Rotation paths and how fast each direction turns (degrees each step)
Each turn is a multiple of 5 degrees from 10 to 175, or 0.
Each row of a path follows its step; steps can be skipped.
path 1
step 0: [ -0.6   0.8  12.8   1.4  -7.2  12.9  -1.6  -9.6  -7.4   0.7  -3.9   6.5
 -19.6  10.7  22.3  -5.7   4.5  -3.3 -14.5   9.7   1.9  15.0 -11.6  -4.9
   0.9  14.4  10.3  -3.9 -21.5  19.0   1.8   1.3 -17.4   8.0  12.3  -8.0
 -29.2 -27.2 -10.4   8.9  20.7   4.4  -6.2  -4.0 -13.3 -24.6   6.0]
step 1: [  4.0  -8.4  14.8 -18.2 -11.4   0.4  -7.5   4.2  10.8 -10.0  -2.1  16.7
   5.4  -0.2 -13.6  11.8  -3.9  -1.3   3.6  -6.1  13.3 -11.2   1.5  21.5
 -29.2  27.5  19.7 -10.3   6.4   1.2   2.0   0.8  -0.2  -1.6   9.6   4.2
  14.8  -1.9  -6.0  22.8  24.9 -13.5 -15.0  -3.8 -19.1 -14.7   2.5]
step 2: [ -5.7 -15.8  -5.9  -0.9  -2.7  10.4   8.9 -17.4  -3.4  -4.9   5.8  -2.6
 -10.5 -24.1  -1.2 -11.4  10.8   7.3  -8.7  -4.2  21.2   0.4  15.3  18.7
   8.7 -11.2  26.5  -1.7  -0.5 -15.6  22.7   7.1  -1.5   0.8  -9.1   4.8
  24.1  -9.4  -5.3 -11.4  -4.4   1.2  -5.8  13.5 -10.6 -31.4 -13.1]
step 3: [ 23.0  -8.6 -18.8   9.0  -1.0   1.9   5.5  -6.7 -17.8  -8.1 -11.0   9.5
  -6.0  -5.4  -5.0   0.7  19.3 -10.2  -1.3   3.6  -9.2  -0.8   4.3 -29.3
  -2.6  -9.3  -8.6  -7.1  -6.9  -4.0  14.8   2.0  13.9 -10.2   1.0 -21.5
  27.8  24.0 -16.2  -0.3  22.2  -3.6 -16.0  -0.4  -6.4  -5.6 -13.1]
step 4: [ -9.7  23.3   4.9   0.6  11.1   5.0  -0.8  11.1 -15.7  18.8 -12.5 -10.9
   4.8  -0.3  -1.0   7.1  20.3  -5.2  20.5  16.0  -2.6  -6.3   6.8   4.9
  13.0   8.8  -2.4  20.3   3.2 -17.6 -12.9  13.8  17.2  -8.0   8.2  -2.5
  32.0   5.2 -19.4  -2.0  -6.1  16.9  -8.6  -9.3  13.0  -9.4  10.8]
step 5: [ -5.3  -2.9  16.1  20.2   8.7  -0.8 -12.8 -16.6  -2.4   4.8 -25.9  -2.6
 -15.3  -1.2  12.0   0.6  17.7  -4.0  18.7  13.9 -24.9  22.7  -0.3  -3.3
  17.1   4.8  15.4 -20.7  -4.5  -7.8   6.7  -3.7   5.6  14.0  -3.4   4.5
 -12.8  11.1  12.4  -7.8  -4.4   5.6   1.4 -24.6   2.9  -0.5  18.0]
step 6: [ -7.2   1.3  29.2 -13.8  -2.6  -9.6 -15.2  -6.4   8.3   5.8   9.6  -9.1
  16.5  -3.2 -12.7   7.3 -21.8  -2.3   3.5 -10.2  -1.5   2.8 -11.5 -11.6
   0.9   0.9 -15.1 -32.4   9.6 -14.6  -8.7   1.0  24.4  17.6   6.1  -8.5
  -3.2   2.4  -9.1   9.3   2.5   3.7   3.4 -31.5  -6.6 -10.9  -1.6]
step 7: [-11.6   1.3   5.1 -12.0 -11.2  10.5  -0.6 -23.2   7.5   7.9  -5.1  -8.2
   6.2  -5.2 -21.8   4.3 -13.2  19.9  15.3   5.2  13.7  -8.4  17.0   9.6
   5.6 -20.5 -13.5   2.6  19.1  -6.9  32.3 -22.9   2.4  10.7   5.0  21.0
  -8.1  10.1   7.3  -1.7  -8.7   5.5  15.8   2.8   5.1  -1.9  -2.0]
step 8: [-10.5  10.2 -19.9   4.7   7.7   3.7   0.9 -16.3 -20.2 -17.7   5.4  -2.7
   0.3  -3.2  -6.2  13.5 -17.3   2.0  -3.5  -4.1  -9.9   6.3 -14.0  -0.5
  12.6 -20.3 -18.5  15.6  -6.4  27.6  13.5  -7.9   2.7   9.6  -4.3 -23.4
 -20.1  12.2  -4.2  -7.7  13.9  -3.5  12.0  -2.5  -0.9 -13.9 -23.2]
step 9: [-12.2  28.3  -3.9  -6.4   5.6   8.3   3.1   7.4  -4.3  -8.3  -8.2  -0.9
  -3.7  11.5   1.9  32.8   1.9  11.5  15.4   3.9  -0.5  -6.5  -9.5  15.7
 -18.3  13.3 -24.2   9.4  -7.9   1.1  -5.8   7.7  15.6 -26.9   7.9   5.0
   1.5   2.8   1.4   6.5  -3.3 -17.8  17.2   6.6  -9.8  17.4 -17.5]
step 10: [-15.5   0.5   8.4   1.4  10.8  -3.7  -2.5   7.3  -2.5  -9.1  -5.4  -0.9
 -14.9  17.4  11.2   5.7   6.1  14.8  13.0  -2.9  -2.5   1.9 -20.6  -4.6
   9.2   4.0  17.7   8.1  -1.0  -3.7  -2.7  22.3  -6.9  -2.2 -33.4  23.7
 -18.2  -1.7  15.9 -19.1 -17.5 -15.9   5.1  17.0  -0.4 -19.6  -6.3]
Directions:
[-1.4  2.5  6.8  0.5  6.1  4.9 -3.5 -1.9  3.0 -6.0  3.1 -2.9 -0.3 -7.9
  2.4 -0.7  2.3 -7.6  2.4  0.5  2.3  0.2 -1.3 -1.9 -3.2  1.1 -5.0  2.4
  0.0 -6.1  5.4 -5.4  2.2 -1.9 -6.1  0.0  2.6  4.6 -2.4 -5.3  7.0  4.1
  5.8 -3.6  1.2 -1.0  6.8]	25
[ 4.0 -4.7  3.4  6.8 -3.5  1.4 -8.1 -8.7 -2.7 -0.9  0.7 -8.6 -0.5 -0.5
 -5.9 -2.4  5.0 -5.0  0.2  4.6  0.4 -1.9 -3.0  1.8  2.5 -3.2  6.9  7.3
  2.1  0.5 -0.3  0.0  1.2 -5.2 -1.9 -2.0 -5.0 -3.8  6.4  1.5 -5.1 -1.1
  1.9  3.6  0.3 -1.5 -1.1]	135
[  0.5   1.4  -2.2  -0.8  -3.4   0.9  -2.1   3.9   2.4   6.0  -6.5  -8.0
   3.9  -2.3  -1.6   0.5  -9.2  -0.5   3.4  -5.9   6.8   0.6   2.2   0.7
  -3.8   4.6   0.5   3.3  -1.6  -4.6  -2.7  -0.7   6.6 -10.7   2.7   2.1
  -2.5   3.1  -2.6   2.8   1.8  -4.9  -4.6   1.3   4.6  -1.5   2.3]	135
[ 2.9 -0.3 -1.8  0.7 -4.5 -0.7  2.6  1.3 -4.4 -7.7  3.7 -2.3  7.7  4.8
 -3.1 -2.4  2.3 -5.5 -0.7 -2.3  1.3 -2.5 -7.2  0.2 -8.9  7.6  0.8 -0.5
  4.3  4.2 -2.6  0.4  5.3  2.3  4.5 -0.4  2.1  4.3 -3.0  0.2 -2.9  2.7
  1.3 -9.6  1.3  1.6 -5.7]	140
[ 1.5 -5.3 -0.9 -2.8  4.0 -0.6 -4.8  0.0 -1.5  2.4  1.7  0.3  1.4  7.6
  3.4 -4.0  1.8  7.7 -6.3  3.6  7.0 -5.7  8.2 -7.0 -1.5 -1.8 -0.9  0.0
  2.1  2.9  3.5 -4.0  6.1 -0.7 -3.6 -5.3 -1.4  4.4 -5.1  1.3 -2.2  2.9
  3.6  2.5  6.6 -2.5 -1.5]	85
[-3.8 -6.3 -4.3  1.7  2.7  7.1  4.0 -3.6 -1.9 -7.9 -1.2 -5.2 -5.7 -1.1
  5.0 -3.9 -4.5  2.4 -7.1 -3.0 -3.8  5.0  4.0  5.2  5.4  2.1  3.0  2.0
  1.4  0.1 -1.8 -3.6  0.6  1.3 -2.4 -0.2 -4.0  5.2 -1.5 -4.3 -4.4 -2.4
 -6.9 -6.3  0.9  1.3  1.2]	130
[ 7.3  1.9 -6.3 -4.7 -2.4 -2.1 -4.5 -1.6  5.2 -3.8 -4.1 -1.8 -2.3 -1.7
  3.2  4.2  0.3  1.1 -4.2  5.2 -3.5 -4.7 -1.3 -0.2 -1.4  3.2  3.0  0.3
 -1.2 -8.3  3.8  0.5 -5.7  3.1  7.2 -0.4 -1.4 12.1  2.7  3.9 -2.9 -1.0
  4.2  1.9 -1.8  2.5  2.3]	175
